Which row each row swaps with, under one turn or mirror
The rows were stretched afterwards, more along some directions than others.
j_114: [-13  -5  -9  20  16   8  -2 -28 -11   1  58 -21   2   2 -18 -10]
j_875: [ 10   1  -2 -20  22 -16 -10   1  -8 -12   6  23   8 -20   8  -7]
j_155: [  7 -34  -1  -9   9 -33 -34 -14 -32 -23  50  -6   8   9  -3 -15]
j_139: [ 29   3   0 -16  21  -4 -25   0   1  -5  29 -21 -11  -3  14 -26]
j_904: [ 36   0  -3  -6  17 -31  -5  -4 -12 -12  30  -1 -19   6 -18 -32]
j_933: [ 31  -4  -3  -8  14 -25  -7  -5  -9  -8  27   1 -17   2 -20 -34]
j_191: [  2 -41  -1 -14   6 -36 -35 -28 -31 -18  50  -2   9   5  -6 -14]
j_185: [-16 -30 -29   3  10  -2  -1 -43 -22  16  53 -18  -3  -3  -8 -14]
j_98: [ 27   1   4 -16  19  -5 -30   0  -5  -6  29 -23 -12  -6  12 -27]
j_873: [ -2 -35 -23 -20  -4 -15  -1 -40 -20   9  22  -3   0  -2 -11 -19]
j_854: [ -4   0  14  -1  13  -4 -23   4  -5 -37  13  10  24   8  -9 -13]
j_224: [-19 -27 -24   9  11  -8  -3 -43 -23  12  63 -20   0   4 -14 -12]
j_170: [ 21   6  17 -32  18 -17 -21  19  -3 -27   3  15   9   8 -33  -9]
j_975: [  7  -9  22  -8  11  16 -17  -7   4 -34  -5  -3  24 -18  13  -1]
j_290: [ 16  -7 -11 -27   4 -19 -13   5 -19  -9   5  13  -4  10 -35 -19]
j_246: [-27 -16  -9 -15  11 -36 -21  -4 -28 -19  46  28  24  26 -44   1]
j_92: [ 11   1  15 -33  18 -16 -33  16  -1 -29  11  23  12   5 -33  -4]
j_255: [  1 -43   3 -22   0 -35 -33 -31 -30 -19  37   3  13  -2  -7  -7]
j_522: [ 13  -8  18  -8  11  17 -19  -4   0 -36  -3  -4  19 -19  16  -5]
j_380: [-12 -29   9 -28   4 -27 -36 -22 -20 -28  26  28  17  -1 -22   5]
j_579: [ 12   3   4 -19  16 -19 -10  -3 -11 -12   9  18   5 -22   3  -3]
j_439: [ 25   2  -5 -18  10  19 -21   2   8  -3 -10   3  -2 -15  25 -26]
j_613: [ 11   0  20  -6  16   5 -15  -4  -3 -41   5   0  19  -8   9 -16]
j_512: [ 10   4   5 -23  16 -20  -9   5 -12 -15   3  20   6 -17   3   0]
j_351: [ 36  -7   1 -20  19 -34  -7 -11 -15 -13  26   4 -15  -3 -15 -34]
j_20: [ 17  -3   2 -17  20 -37 -32  -4 -18  -4  53 -17  -9  15 -13 -12]
j_86: [-14 -30 -22  -3   7 -12  -2 -46 -22  11  60 -20  -1  -2 -11 -15]
j_540: [ 12 -33  11 -37  20 -35 -12 -20 -20  -8  38 -13   8 -19 -20  -1]
j_957: [ 10 -12  22 -12  15  15 -19  -9  -3 -36   0  -7  21 -26  17   1]
j_739: [ 26   4   6 -13  23  -3 -28  -1  -3  -5  29 -22  -9  -4  11 -22]
j_204: [ -5 -38   2 -27   4 -34 -36 -32 -22 -19  33  19  14  -7  -9  -4]
j_783: [-24 -19 -14 -14  10 -39 -21  -6 -29  -9  49  28  19  23 -44   1]
j_597: [  9 -21  21 -19  12   7 -22 -13  -8 -33   5  -8  20 -31   9   5]
j_130: [ -7  -2 -26 -14   7   3 -21  15  -5   1  -2  34   8   4 -17  -3]
j_100: [ 33   7   4  -7  24  -7 -23   7  -8  -4  29 -29 -16  -6  13 -21]
j_947: [ 24   0   9 -13  24 -11 -33  -2  -7  -9  37 -25  -7  -2  10 -22]
j_687: [-22 -28 -17  11  12  -2  -5 -44 -21   6  65 -22   3   0 -12  -8]
j_14: [-20 -26 -27   9   9  -2  -2 -38 -21   9  57 -18  -2   2 -11 -10]
j_861: [ 30   1  -3 -16  23   0 -26   0  -3   0  24 -21 -13  -6  16 -29]
j_859: [-25 -19 -14 -17  10 -32 -24  -5 -24  -7  41  35  21  20 -39   3]
j_91: [ -9 -24 -21  13  11  -5  -2 -37 -23  14  59 -26  -8  -5 -11 -12]
j_942: [ 21   9  17 -29  20 -14 -26  22   0 -28   6  16   7   5 -30  -7]
j_409: [  1 -41   7 -22   0 -35 -34 -31 -29 -20  40   4  14   2  -7  -9]
j_552: [ 22  -7   3 -12  31 -21 -22  14 -17 -15  47  -7   2   5   2 -17]

Swapped with j_552: j_540
Swapped with j_92: j_246
Swapped with j_290: j_130
Swapped with j_854: j_380
Swapped with j_224: j_739

Which row each row swaps with, under one turn or mirror
The rows were stretched afterwards, more along some directions than others.
j_330: [ -4   1 -12   0 -11 -14  44  -8 -30   7 -18  12  -8  -4  -8 -24  22   1
  13 -32  -4   9   7  42  -3  -5  13  22  27  11   5  51]
j_429: [-14  -9 -18  10   2 -15  17  10 -12 -11   5  20   5 -23   7 -23   9  -7
  19 -19  27  17  -3  46   9  -3  13  -1   9 -11  13  30]
j_686: [-25   6  -2  12   4   7  20  34  -9  -5   7  21   3 -24 -16 -36 -18 -14
   3  -2  28  13   7  27 -15   9   4 -16   9   2  15  10]
j_416: [ 23   6  -3  -2  -5  -5  20   7 -23   2 -36  -2  -2 -44  22 -20 -12 -11
  32 -38 -14  21  28  12  10  -3  33  20 -22  -9  13   0]
j_693: [-16 -18  10  -5 -22   1  47  13  -7   5  -8   8  14   8   5   3  44  -6
   1 -35  -8   9   9   4 -13  13 -13   8  24  20  13  21]
j_830: [-29  -5 -16  -2  32 -13  12  23 -37   4 -14  15   7 -31  -7 -10  12 -18
  14  -3  10  19  36  29  -7  18  20  -5   4  -6  -9  27]
j_149: [ -8  23  -3  13 -11  27  20  32 -23   8   2  26  -8 -29   3 -43 -21   6
   8  -5  23   9  12  17  12   6  10   0 -23  -6  24   0]
j_851: [ -3  17  -9  -1 -10  18  16 -20  -5 -20  -4  -8 -11 -21 -10 -14   8  10
  11 -24  20   7   7   6   8 -18  17  10  15  -1  -2  29]
j_241: [-17  -1 -14  -9 -27   6   6  21   7  -9 -25 -27   5 -31   1 -35  -4 -16
  29 -17  16  19   9  26 -15   2  12  15 -14 -15 -10   0]
j_758: [-29 -14  -2   6   1  -4   6  27  -2   0   1  -2  13 -11  -8 -22   3 -33
   1  -4  19   9  10  29 -26   3   6 -20  22  -1   0  15]
j_711: [ -4 -13  -4  -5  -7  27  36  13  -1  21  -1   8  20 -20   8 -39 -16 -13
  29 -30   8  -7   6  38  -3 -34  27 -15  31 -17  24  19]
j_707: [-14  12 -11  -9  17   2  20   0  -3   6  -2  17   5 -26  15 -34 -16   2
  25 -36  24  32  27  33  22  -3  31   9  23  10  15   8]
j_454: [  1  -4   2 -23 -41 -19  29   2  -3  -2 -10 -24  -7  -3   9 -10  24  19
  33 -25 -22  17  23  11 -21   7  -9  11  -7  -8 -30   1]
j_490: [-26 -25 -10   3  -3 -14   6  19   2   1 -10 -11  18 -16   0 -16  14 -32
  17 -14  12   9  15  35 -23   2   5 -20  25  -3 -14  24]
j_944: [-22  20   1  21   4  26  16  32 -14   2   1  27  -5 -23  -9 -45 -22  -8
   3  -1  30  13   5  21   3   0  16  -8  -3  -2  30   9]
j_281: [-14  -7 -17 -10 -12   0  37  11 -17 -25  -9  25  -7 -27  17 -16  16  11
  33 -13   7  11  33  29  -4   4 -15   3 -10  -8   7  21]
j_670: [-23 -12  -6  10   3  -2  19  38 -39 -15 -18  -1   4 -14  -5 -22   9  -1
  -4   8  26  10  15  37  -5  21   2 -16   9  -6  11  25]
j_340: [-14 -27  10 -14 -12  -6  36  -5 -10 -11  -4  -1   7   2   1   0  33 -14
  14 -21 -15   9  29   2 -24  -2 -11  -3  18   3   5  15]
j_407: [ 12 -12  -5 -11 -31   8  39   0 -38   9 -16 -13   6  -7  22 -33  32  -8
  21 -44  15 -12   5  14  20 -23  41   9  25 -11  -8  33]
j_372: [-12 -13   2 -38 -10  33  40  23 -10  18   0 -12   6 -13 -19  -7  38  -5
  13  -9  14  -5  19  17 -39  -7   9 -16  29 -35  10  20]
j_367: [ -1   3   8 -36 -27  -8  29  20  -9   9  -8 -10  -7 -14   9 -14  16  18
  26 -28 -19  15  17  17 -21  14   6   9 -18 -13 -25  -8]
j_736: [-17 -14  -3   5  -5  -3  27  -2 -11 -13  -5  23  16 -41  10 -26   8   0
  15 -25  21  23  10  48  20   6   2  10   4   9  -1  24]
j_786: [ -5 -12   8 -23 -23   1  11   7 -11  -4  -5  -1   9 -20  26 -10  28 -16
  25 -12   1  -3  15  17  -1  -2   6  33   4 -22 -10  29]
j_253: [ 14  -3 -24  -2 -27  28  23  -4 -35  18 -25  -1   5 -26  21 -21  19   4
  29 -26  13  -1  24   4  16 -13  16   3 -17 -22  20   3]
j_994: [  4  -6  -5  -1 -29 -13  36 -20 -18  -3 -14 -16  -7  -6  -2  -2  40  15
  17 -33 -14  10  16   3  -8  -7   3  -2   9   5 -22  25]
j_232: [-14   3 -18  -4 -25 -14  15  -6   2 -27 -20 -13  -4 -39  -9 -24  -3 -10
  35 -18   8  20   3  34 -19  -2  -1  10 -19 -17 -11  15]
j_186: [ -8   2  -3  -8 -27 -13  17  11 -18 -10 -32   5  13  -8  23   1  24 -12
  13 -31 -14  -2   9   7 -12  20  15 -15  -3   3  -3 -15]
j_353: [-12  -1  -9  13 -34  16  24  21 -15  11 -27  14  23 -28  35 -24  33 -14
  27 -30   6   5  18  14  34   9  23   7 -10  17  14  26]
j_37: [  6 -23  14  -8  -9   6  18  20  -9  10  -3  -4   9 -27   8 -17  37  -8
  16 -22   3   2  12  -8 -14   2  29   5  15 -26  -9  10]
j_418: [-13 -15  -1 -22  -5  23  31  -8 -19  -3 -15  21  20 -22  11  -8  22  -1
  31 -37  -8   3  10  -6   2  -8  10 -28   2  -5  14   0]
j_312: [  6 -27 -17  -2 -16  -7  76  -3 -14  14   2  -3  12 -10  12 -24  21   1
   8 -42  -2  -6  10  31  -2   7  33   8  29   7  -3  43]
j_6: [-23  -9  -3 -12  25  25  17   5 -29  26 -15  21  11 -21 -17 -23  35 -21
   1 -11  17  16  -2  -5  16 -14  43  22  18 -13  18  15]
j_419: [-33  -4  -1  -8 -10  11  36  13 -28 -14  -4   8 -16 -40   8 -33   6 -11
   5 -38   1   0   6  21   3  22  41  12 -28   7 -18  15]
j_41: [-15  15  17 -32 -23  42   7  19 -42  27 -11   2   1 -25  19 -17   3 -12
  20 -17  13   1  17   3   0   2  17   9 -30 -14  -3   1]
j_647: [ -1 -15  -1   6   6  24  27   0 -11   3   6  11  18 -34   5 -44 -30 -10
  43 -33  18   7  10  32  13 -36  31 -19  16 -20  31  10]
j_907: [ -8 -22  -8   2 -14  26  49   6 -19  54  -5  14  12 -19  10 -41  30   8
  24 -46  18  11  17  10   9 -24  29  -2  15  -1  35  15]
j_518: [-32  -5  11  -9  -6  21  11  12 -15  33 -17  -2  15 -22  23  -3  -7 -28
  11  -5   1   8   3   1 -22  -4   1  10  -2   4  25 -17]
j_646: [-17   5 -11  -9 -25   2  37  14 -10  -6 -18  17   7  -4  -9 -17  -2 -10
  23  -5  -4 -14  15  39 -30   6   0  16  11  -4   7  36]
j_652: [ -6 -27 -11  -2 -36  14  23  10 -11  -8  13   0   1 -36   4 -42  27  -7
  44 -42  25 -12  -7   8   0  -1   6   1 -11 -14   7  17]
j_586: [-12  -9 -21   0 -23 -18  46  -4 -31  17 -14  -6   3  -4  -4 -22  34   2
  -2 -31 -11 -11  11  12  16  12  19  14 -21   3   3  21]
j_775: [ -3 -21 -18   7 -26  11  52  -1 -31  24   6   3  14 -33  25 -33  16 -10
  24 -53  10 -23  17  30  -3 -16  18 -11  10  19  -8  25]
j_236: [  8   7 -18  -7 -18  24  10  23  -8  18 -32 -17   9 -11  20 -22  22 -13
   8 -36  11  15  15   5  14  -4  27  24  15  17  -3  11]
j_737: [-22  11 -12  -8 -30  10  20   6 -20 -27 -13   0 -10   2  13 -10  38  -6
  10 -17  13 -17   7  12   6   6   0   5  14   5  -3  44]
j_789: [ -8   4 -10  -2 -25  -5  60 -18  11 -20   9   5   9 -20  -2 -31 -21   8
  37 -20  -7  -9  39  48 -20 -19   8   5  12 -19   6   9]
j_145: [ -2  -5 -14   7 -33  22  10  -9  -5  11   8  -8   2 -35  15 -21   9   9
  29 -39  25  -7   6  31  14 -15  14  13  -8 -20  -9  16]
j_741: [-10 -31   5 -27 -26  15  39 -13 -18   0   4 -20  20 -25  26 -25  12  -2
  38 -49  12   0  11   3  -5 -14  18  13 -10 -16  25 -13]
j_723: [-12 -21  11 -19 -13  -5  20 -12 -16 -21  -6  -9  -1  -7   2 -14  21 -10
  29  -8 -12  11  33   0 -16 -13  -2  -6  -2 -19   1   5]
j_591: [-19  10 -21 -15 -12 -15  36   8 -11  -7 -33   9   2 -33 -19 -10  12  -6
  22 -15   1   9  -1  40 -29  13   2 -10 -10 -14  -4  26]
j_343: [-25   1  12 -17  -1 -12   5  12 -14   8 -11  20   9  -4   4   1   9   1
  15 -34  -9  21   7  16 -11  25  20  11   3  14 -10  -3]
j_556: [-21 -10 -20 -27  -1   8  37  -3 -10 -20 -14   4  12 -52   8 -34  -3   5
  47 -44  31  18  32  26   4   2  22   1   2  -9 -17   5]
j_282: [ -4  -6  -5 -12 -36 -11  25   9 -13   7 -20 -28  -5   1  10  -2  39  15
  16 -24 -16  16  22   6 -20   5  -4   4  -4   0 -28   9]
j_725: [-17  11   2 -15 -12   5 -32  37 -21  24 -27   4 -13 -33  15 -17  11  12
  21 -16  20  22   7  16   1  35  14  -3 -29  -6  -6  -7]
j_771: [-16  -9  -7  -4 -10  20  54  -5 -26  14 -14  28  22 -15  14 -12  30  -1
  -3 -53   5   8   8  16  -4 -16  33 -16  36   6  10  47]
j_188: [ -6  -9  -7  11 -19   5  46  12  -1  11  -6  22  16 -12   7  -2  30   6
   7 -42   8   7   0  21   3  20 -12   5  15  20  10  26]
j_793: [-14  18   1  16  -6  28  23  34 -24   8   2  23  -6 -20  -8 -41 -16   0
   0  -2  28   7   5  16   7   3  13  -4 -14 -10  30   4]
j_718: [ -8  -3 -21   2 -27   2  33 -14 -14  12  -2   3   1 -17 -15 -32  29   7
  35 -19   8  -2  13  45  11  -8   9  27  -9 -13  11  53]
j_620: [ -5   1   0  18  -4  -1  23   1  -7 -23  16  10   0 -46   4 -42 -26   5
  47 -21  18  15  22  30  23  -2  28  -1  -7 -13  22  18]
j_38: [ -4 -18 -10 -15   3  20  23  35 -10  19   1   4   1 -21  -4 -23  26  -8
  12  -9  15 -10  14  11 -11   4  13  17  40  -9 -19  27]
j_384: [ -6  -2   2 -19 -21 -18  19   5  12   1  -6  -1 -19 -50  17 -24 -27  17
  25 -42   1   1  13  29  -5  22   3  19 -19  -7 -12  -8]
j_463: [  0 -22  -9 -17 -23  14  47  19 -17 -23  -2   1   9 -26  17 -31   6 -15
  25 -57  -1  -2  17  27 -18   0  21   8  19  -9  -3  36]
j_848: [-20 -28  -1   4 -23  -1  38  -9 -17   6  36 -21  17   0   6  -3  28 -16
  22 -23 -19 -17  12   7 -17   0 -17  18   3  17 -19  15]
j_702: [  2  -1  -2 -28   3  29  17  20 -30  38 -10  20  13 -38  -1 -22  35 -25
  11 -30  14  13   6   9  -2  -5  37 -22   8 -10   1  -2]
j_974: [-47   7  -5 -24 -14   3  -6  30  -3 -13 -14   0  -2 -14  -1 -17  18  13
  12 -10  25  20   3  22 -18  36  -3  10  -6   0 -19   8]
j_913: [-32   9 -17  -4 -21 -18  16   5  -3 -18 -33  -9  -3 -29 -17 -16   7 -12
  27 -13   3  19  -1  36 -25  10   0  -1 -16 -12 -13  18]
j_238: [ -9 -20  -5  -8 -24  34  28   4 -14   7 -22  14  31 -16  29 -14  29  -6
  34 -34   4  -5  11  -1  12 -15   5 -24   7   0  15  12]
j_465: [ -8 -13  -4   9 -19   6  44  11   0   5  -5  15  17   5   7  -2  43   1
   7 -36   2   6   4   9   0  15 -10   5  27  23  14  31]
j_863: [ -5 -19 -21  12   5  14  45  22 -23  19 -14  13  21 -36 -14 -44  32 -31
  18 -14   5   1  30  16  -5 -10  39   5   7 -17   4  32]
j_682: [-12  -6  -7  12 -22   2  42  11   0   9 -10  14  14  -9   4   3  33   5
   4 -41   8   6  -4  23   4  20  -9   9  16  16  15  34]
j_672: [ -9   4 -19   8 -34   6  21   5   4  -7  -1 -13  16 -24  10 -12  25   6
  18 -16   8 -10  17  16   3   2   8   7 -14  -9 -26  31]
j_119: [-13 -11  -7 -16  -8   8  27  11 -25  28  -5  -8  25 -15   2   6  24 -15
  20 -39  18   2  10  30 -11  18   6  -3  18   3 -13  36]

Swapped with j_974: j_330
Swapped with j_693: j_686
Swapped with j_711: j_418
Swapped with j_419: j_312
Swapped with j_586: j_384
Swapped with j_490: j_723
Swapped with j_775: j_741
Swapped with j_232: j_282
Swapped with j_416: j_672
Swapped with j_994: j_241
Swapped with j_372: j_702
Swapped with j_771: j_463
Swapped with j_407: j_556

